A single turn carries every row of the set below to another of its rows. Some are shown first; where does it send the rows asked next?
q431: [ 11 -26   7  13   0   8   4 -14   9 -27  15  18  15  -8 -10 -18  -7   4
  -6   2  -3  -5  -5 -11 -25  -9   7   3  17 -13   9]
q423: [ 19  -7 -25   2 -11  -7 -12 -23  20 -17 -14  12  -2   1  -2 -17 -16  -3
  -2  18  -6  -5  -1  13  -3  11   6   4   5   3 -13]
q823: [ 17   6   3   8   7  -1  35 -15  -8   0  12  20  -1  -7   7  -8   5  11
  18   2 -12   6  -1   0  -9   9  16   0  -5   5  -6]
q456: [ 51   4 -10  18   8   4   2 -22 -11  -6   4   2   4 -13  17 -13 -21 -12
   8  28  27  -4 -11 -16 -14  -7  -1  -8  -2  15  -1]
q261: [ 39   3 -11  16   8   6  -7  -3   0 -20   6   0  -4 -16   4 -16 -17   3
  13  12  40  -9 -24 -20  -7 -15   5   0  -5  13  -7]
q921: [ 17  -4 -11   5  13  -1  30 -11  -2   1  11  17  -1 -13   4 -14  -3  17
  19  10  -9   3  -2   6 -10   7  28  -3  -4   6  -2]
q880: [ 19  -1  -8  -3  11   3  -8  -3  12  -7   8  -8  -3  16   8 -11  -1 -11
  11  -8  -9 -13 -13 -10 -13  10  -9  -7 -23 -14 -22]
q165: [ 37  10  -7  16  -9  22  -1  -8  -4 -20   2   3 -17 -13  -4  -6  -6  -7
  18   2  20 -10 -20 -25 -11  -1  -8   0   1  20 -11]
q197: [ 51  -4 -15  18  -2   0   3 -20  12  -1   6  18  -3 -20  -4 -15   0 -18
   7   6  25   3 -22 -10 -18 -24  -2   1 -19  16   5]
q395: [ 14 -21   7  11   5   8  10 -15   2 -18  17  16  15  -8  -9  -8   8   2
  -6  -2   1   1  -3 -14 -28   2  -5   9  17 -21   6]
q240: [  1   9   5   7  10  11  10  -8  18 -15   2  25  21  18 -13  -7   5  -9
  -6   4   1   3  -9  10 -16   3  11   0 -13 -13  -9]
q670: [ 19  -3  -9  -2  19  -4 -10   0  14  -7  10  -8   2  16  14 -18  -5  -6
   9  -4   2 -13 -12  -9 -14   4  -3  -6 -25 -14 -22]
q741: [ 48  -3  -9  21 -10   1   5 -23   7  -7   5  21 -12 -11   2 -15   1 -21
   6   4  21  -4 -17 -11 -17 -22 -10   4 -16  19  10]
q554: [ 24  11  -4   7  -3   1  -7 -22  -6 -11   0   9  17   4  16  -9   9  -4
 -13   7   2  14 -16  10  -7  -1  -8  11 -19 -15 -22]
q453: [ 38  10 -10   8   3  -5  -5 -12   7 -17   7   9  -2 -14 -15   4  -4  -4
  16   1  34   6 -24 -31  -3  10  11  -2  -3   9 -12]
q762: [ 16  -2  -6  -1   4  -9 -11  -4  20 -16   7  -3  -5  18   8 -20 -14 -10
  13  -8 -10 -18  -2 -10  -8   5   0 -12 -18  -7 -19]
q884: [ 34  11   4  21  -3 -10  -3 -12  -1 -28   6  14 -11   4   5  -7 -13  -8
   9   3  38  -7 -11 -31   0   8   3   4  -2   9  -2]
q795: [ 52   6 -12  16  -2  18   6 -26  -9  -1   1   4  -3 -17   6  -2  -9 -19
  13  22  11   1 -13 -21 -17   4  -6 -11   1  19  -6]
q316: [ 46  -3 -12  16  -8 -13   6 -27  18  -5   7  27  -8 -12 -14  -6   2 -28
   8   0  23   7 -16 -20 -12  -5   0   1 -11  15   7]
q42: [ 18  -4 -13  -7   9  -7 -14  -5  24 -13   7  -5   3  11  -1 -16 -13  -9
  17  -7 -10 -11 -10 -11  -8   5   6 -16 -18  -9 -22]
q807: [  8  -1 -11  -1  17   8  14  -6  28  -9  -8  12  10  -1 -11 -17  -5   3
   4  16   3  -9  -1  21 -26  -1  -8   3   4 -13  -9]
q228: [ 21  -8 -28   2 -11  -8 -14 -23  21 -15 -14  12  -1  -1  -1 -17 -16  -1
  -2  20  -6  -2  -1  15  -5   9   7   5   5   2 -14]
q832: [  1   7   7   8  13   6   9  -7  20 -18   3  26  23  20  -5 -10   1  -6
  -7   7   7   0  -8  13 -15  -2  10   0 -15 -15  -5]
q890: [ 47  -6 -10  17  -4 -21   2 -25  16  -7   7  26  -6  -8  -2 -12  -6 -23
   3   4  29   2 -12 -17 -14 -11   2   3 -14  12  13]
q385: [  5   0  -6   1  12  10  15  -6  26 -13  -9  14   4   4  -8 -18  -6  -2
   4  14   0 -12   2  20 -24   0 -13   4   4 -11  -8]
q547: [ 47  10   1  22  -5  -6   3 -32  -6 -12   4  19   1   0  10  -3 -21 -23
   8  18  16   0  -4 -27  -6   9   7 -12   1  18   0]
q264: [ 15  -2  -3  12   8  -3  33 -12  -6  -4   9  20 -10  -4  14 -18  -6  14
  16   7  -9  -8   5   4 -11   6  20  -2  -2   9   4]
q612: [ 11 -25   1  11   1  13   4 -13  10 -25  15  18  18 -13 -18 -15  -3   4
  -2  -1  -6   0  -6  -9 -25  -7   9   1  17 -11   5]
q361: [ 50   7  -9  12   5  -7  -1 -30   1  -7   7  13  12 -11   0   1 -20 -18
  12  20  19  12 -14 -24  -7   6  16 -15  -3  15  -3]
q236: [ 14 -21   5   9  10   3   9 -13   5 -19  19  13  19 -11  -9 -12   5   3
  -7   1   6   3  -7 -13 -28  -1   1   9  16 -23   4]
q909: [ 24  10  -3   4  -5   1  -6 -22  -7 -10   0  10  17   3  12  -6  10  -5
 -12   8   1  16 -17  10  -6   0  -8   9 -20 -13 -24]
q593: [ 18   5   3   7  16 -11  31 -13 -11  -2  15  20   3  -6  16 -16  -4  17
  17   5  -3   6  -1   4  -8   0  22  -1  -9  -1  -2]

q456 moves to q361
q832 moves to q807
Where do these go?
q884 moves to q261
q236 moves to q612
q921 moves to q823
q741 moves to q890
q670 moves to q42

